One vector is turned by the same rotation once a step. Each row is the vector after some number of steps, and that number follows the row.
The counts run from 0 to 694.
[-54  38 -17  14 -21  38 -13   8  69   9  18 -36 -18   6  23 -24 -10 -26
 -60  29  10 -26   8  15   2   8 -17   0  20  22  31   0  -8 -48  23  33
  -9 -17 -28  33  -2  46  26 -48 -33   6 -12  -8] : 95
[-28 -47 -50  29 -56  22 -32  12 -34   9 -13 -12 -25 -25  -4 -29  -5  -8
  -5 -10   0 -20 -18 -11  13  32 -33  13   9   9  -8  18 -50 -71 -55  11
   0  33 -24   2 -33  36  32 -30  30   1  33 -30] : 373
[-17  -3 -34   8 -19  17 -18   9  10  20 -18 -47 -65 -27  26  13  10 -28
 -59 -11   2   2  13 -11  28  37  28 -44  -6  51  17  20  14 -69 -16  -6
 -11  30 -14 -20  -5  42  11 -21  40  23  -9   4] : 431
[ -9 -42 -11  46 -22  67  -4  21  27 -30 -62 -22  14   8  37  21 -28  33
  -3  -9  25 -17  27  10  49  13   2 -20   1  35  24  33 -25  -8   9   7
 -10   3 -39  -8   4  32 -25  -2  20  -4  51  -7] : 194
[-50  29  11 -14  10  15  30  56   1 -31  13 -40  67   3  11   5 -26  29
 -23 -22  22  32 -20   9   8 -18 -23 -54   1  27 -18  11 -20 -23 -26  48
  41  26  10  34  26  -1  -8  21   6 -22   8 -29] : 11
[ 23  35 -41  -8  20  19   5  45  15  20  32 -35 -34   4  31   5   0  -4
   0  46  41 -20 -32  27  47 -33  -8 -35 -12  58  51 -17  40  -8 -15  39
  25 -18  -4  46   4  13  11   2   4  32  -4 -17] : 210
[ 13  17 -14 -23   4   3   6  50  45  23 -18  17 -11   3  30  17 -14  -2
  -9   4  18   2  -4 -22  42  31 -45 -43 -34  54  30  -4  25   1  -6  38
  32  13 -20   1  20  47  -2  -5  66  44  32  11] : 657
[-19   1   3  14  41  72  27   9  19 -44 -19 -30  31   8   0  35  -9  14
  -4 -33  18  -2  26   2  50  -6  11 -36 -23  46  -7   9  21 -52 -33  50
  14 -12   1  -5 -13 -26  -7 -37   3 -33  24 -46] : 409
[-19 -16 -28 -14 -32  17 -23  24 -11 -10 -26 -17 -32  60   9  31  -6  27
  16   7  25  -3  -6  27  59 -31 -19 -41 -45  75  34  22   3  13 -16  53
  18 -18 -23   5   6  -1  25 -10  -3 -14  22 -19] : 329
[-49 -40 -15  16 -45  14   5  19 -30 -14  -1 -34  62  -8  11  23  -4  17
 -32 -42  -5   9 -20  -7 -12 -17 -35 -18 -19  40  30 -15 -17 -42 -32 -45
   2  72 -19  15  -1  23  21  -4  20 -13 -29 -37] : 241
[-30  -4   2  16  10  25  16  18 -33 -24 -27  -7  46  30  -1  41  -2  42
 -51   8 -39 -27  -1 -54  -6  28 -12 -57  14 -16  -3 -10   8 -46 -10  29
   9 -21  21  11 -53  45  36 -34  -7 -22   1 -17] : 634
[-33  29 -24  42 -15  47  35  18 -13  26  19 -54 -11   5  -8 -16 -54  -2
  11  30  61 -15 -24  -7   8 -37  -2  -7  -1  29  47 -29 -39 -25   6   8
   8   5  21  33 -37  -5  17 -39  -2  20  11 -32] : 152
[-16  24 -42 -26   3   7 -17  33  11  65   7  12  -6   9  36  25  -5 -13
 -39   9 -19 -22 -39  -6  -6 -35 -10 -11 -11  34  66 -18  23 -29  -9  30
   4  19  -5  40  12  59  29 -38   4  32  -8  17] : 438
[-35 -15  -7  12 -60 -10  26   7 -27   4 -46 -22  -4  68 -25  45 -11  35
 -39  -3 -14   7  -6 -44   2 -13 -16 -51 -17  52  40   6  24  -4 -12  20
  23  12 -28   9  -9  -9  23 -34  20  12 -12 -38] : 112
[-46  -8  11  15 -67  -9  13  -7  45 -20 -46  26  33  12   9   0   0   8
 -17 -27 -15  25  28 -20  20  13 -38 -49 -16  21   1  31  -9 -52  -2  -8
  15  33 -40  31  15 -17  13 -32  14 -12  -4 -51] : 580
[-52   5 -18 -29  23  29   1  24   6  25  13  13   8 -22  29  14 -24  -8
  -6  25  22 -18 -14  19  31 -37   1 -19 -35  51  54   2 -10  -5  19  65
   7 -11 -23  46  21   4   0  -9  15  26  46  42] : 666
[ -3  -5 -22  41 -43  15 -13  26 -31  37   2  16  18   9  14  21 -62   9
   3  -9  24  -1 -29  -9  24 -43 -32 -23 -33  32  17 -31 -42 -35 -32 -39
  -1  24 -11 -10 -48  33  19 -40  -5  43 -17  26] : 379
[ -7  -9  17   9 -18  18  -3  27  19  -8   4  63  31   5  16  39 -12   1
  18  30  -9 -22  -9 -52  29 -27 -62 -41 -39   2  21 -33  22 -39 -35  30
   2  13 -12  34   0  -7  55 -65  -6 -19   3 -41] : 52
[ 14  17 -53  12  13  55   5   6  15  14 -11 -67 -10  -7  17  -9   9   9
 -26 -10  16 -24 -30  10   0  37 -10 -20  17  29  34  -4 -16 -15  12   0
   2 -19  23  52 -50  87 -10  14   5  27   2 -10] : 425
[-39 -30 -37  49 -33  19  21  25 -24  32  15 -10   0   0  -6 -32 -21   1
 -13 -16  16 -40   4 -24  11   9 -31  28  -2  22  24 -19 -28 -56 -41  11
  32  34 -31 -14 -27  24  11 -60  47  15  41 -16] : 371
[-40  29 -13 -17  12 -23  58   9  20 -10   0 -35  -4 -34 -14   6  13  -6
 -35  -9  18  17  11 -10   2  14 -11 -57 -18  39  18   8  33 -53   4  40
  35  36  20  41   8 -46  -1 -26  50  12  -5 -51] : 350
[-47   3 -12 -24  23  32 -20  21   1  24   0  15  -6 -22  39  10 -18 -12
  17  26  17 -15  -9   8  45 -47   9 -15 -33  58  49  -4   3 -28  -2  63
  11  -1 -20  68  27  -8   3  -9  37  13  34  16] : 667
[-33   7 -30  15 -21  52 -21   0  39  24   4 -32 -10 -44  13 -19 -46 -26
  -7 -19  30   7 -15  16  -6 -16   0  32  17   8   6  17 -47 -77 -42  29
  -6  41   3  18  10   2   5 -54  -5  -7  18 -18] : 491
[-30  22 -11  25   3  30  20 -16  30  10   3   1 -25 -22 -24   1 -12  -3
 -32  49   4 -23  18 -24  -7  26 -11 -18  19 -33   5  12  -2 -76  12  70
 -16 -42  18  43 -41 -11  23 -60 -19  15  10 -17] : 622
[-35  -6 -22   6   0  76  -8  29  -7   0  13 -80 -14 -16  21   6  -7 -22
 -32 -15  49  -7 -24  10  16 -33  21 -29  -3  90  37  11 -33  -6  -9  24
  -9  12  -6  10   9  11   5  10   1   2  32  -6] : 548
[-19   0 -23 -16 -14  26   8   3 -40 -28  41 -69  15   8 -17  27  14   6
 -47 -19   5  13 -48  34  -5 -35 -19 -54   0  51  10  19  -9 -41 -31  19
  16   1  -7  41 -22 -28  16   6 -36 -14 -25 -20] : 685
[ -9 -30  -9  -9 -41 -38  -7  12   4 -31 -59  -9  25  -9  16  16 -34  52
 -32 -10 -10  51   3   2  36  -1 -25 -32 -16  12   1  26  37 -55 -26  10
  18  50 -41   1  18 -13 -32  -8  61  24 -22  -7] : 124
[ 26   1 -37 -19  39  27   4  22  25 -16  -8 -43 -11 -54  23  37   3  17
  -6 -16  30  11  -3  45  30  31  13 -67  -2  34 -15  31  18 -32 -12  23
  -1 -11  37  -5 -24  30 -13  33  30  12  21   0] : 79
[ 26  -5  -9  22  18  34  -7   4  36  28 -53   2  -3 -21  28  -5   8  -6
 -33   0 -49   0  -6 -47  33  41  -9 -16  21   4  16 -16  30 -68 -32   1
  13  22 -11  50  -9  62 -12 -25  59  39 -15 -24] : 303
[ -5  42 -27 -22  26  18 -16  59  13  36   2 -14 -22   5  50  11  -9  -2
 -38 -12   1   1 -10   7  21  10  36 -49  21  -2  -2  28   2 -46 -32  64
  27 -12  21  22  17  52   1 -12  -7  -3  34   9] : 89
[-30  -8  18  30  18  48   8  34 -44 -30  17 -29  -8 -23   1  19 -21  -3
   5  43   8 -18  -5 -49  30 -38   1 -44   7  10   4 -27  13 -64 -35  37
  -6  -5  14  20 -14 -40  41 -20   6 -40   0 -40] : 281
[ 13  13  -2   1 -43   8   1  -4  18 -22 -42 -52  -6   3  -2  11 -20  23
 -16  17  15  62 -41  -1  33 -31   7 -40  21  40  20  21  16 -38 -19  26
  17  12 -19  63  19 -43 -11   7  11  27 -53 -38] : 342
[-14   6 -19 -36 -10 -23  23  -6  45 -38 -13   2  34  -6  19  55  16  46
 -23 -14   9  25  11  48  17 -13 -27 -78 -36  47  -2  55  13 -38  16  34
  10  -3  -5  37  15 -36   2   2 -12 -16  -1 -12] : 0
[-12   1 -26  -2  21 -17   8   0 -27 -20 -30 -35  28 -66   7 -11 -12  42
   8  20  -2  19 -20  33  39  21 -15 -27   2 -12   6  -4  11 -59  -8  24
  30  12  29  50 -26   7 -20  24  64  35 -23 -13] : 474
[  7 -43 -60 -14 -54 -13  21 -24  -6 -23 -18 -18  39   3  -2  20  19  62
 -30   4  -1 -16 -22   9 -23  18 -72 -28  -4  33  40  28  10  -2  16  -3
   4  -3 -28  59 -32  12  -3  10   1  32 -12  -8] : 117
[-54   2  -1  -8   9  27 -26  30 -12  10  -6  10 -34 -13  47   6  -3 -19
  -2  30   7  -6   2  -5  53 -39  15 -34 -14  41  37   9  16 -36  -2  57
  17   3 -38  55  40 -15  14 -11  39   0  37  12] : 668
[-10  -9 -47  14 -27 -33   9  28 -51  11 -49   0  33  37  15  -1  -9  69
   7 -15 -13  -8 -10  13  29  34 -36 -31 -12   5   0  -3  -5 -35 -26   0
  52  13   2   8 -48  62  -3  -8  39  20   8 -20] : 247
[-19  55 -10 -17   4  36  -9  48  56  30  21 -36 -11  16  44  17  -2 -34
 -38 -17  23  14 -14   3   8  -7   9 -44  -1  52  14  17   1 -27 -26  49
   2  13  29  20  30  45  27 -22 -18 -10   9 -17] : 91
[-17 -11 -11 -24 -13  -6   0  17 -48 -44  21 -26   7  -2 -26  -1  -4  38
 -28  49  13  -6 -52  15  28 -12 -41 -41 -17  27  14  18  16 -24  13  56
  14 -57 -32  51 -31 -10  -7  17  11  32 -11  35] : 336
[-25  17 -41  24 -14  -4   2  20 -56  26  15 -32   5 -30   3 -23 -36  14
 -32  14  12 -15 -37   6   9  19  -7 -10  13 -12   8 -15 -48 -65 -13  -3
  26  -5  17  26 -64  49  -3  -6  29  43 -15  20] : 28
[-46  17 -31   6  -9   7 -26  24 -65  12  -6 -55 -47   4  29  -9  -1  20
 -34  37  -7 -26 -23  11  31   3  29 -48  22   6  17   4   2 -44   4  37
   6 -39  13  31 -41  48  27  12  15   5 -24  13] : 554
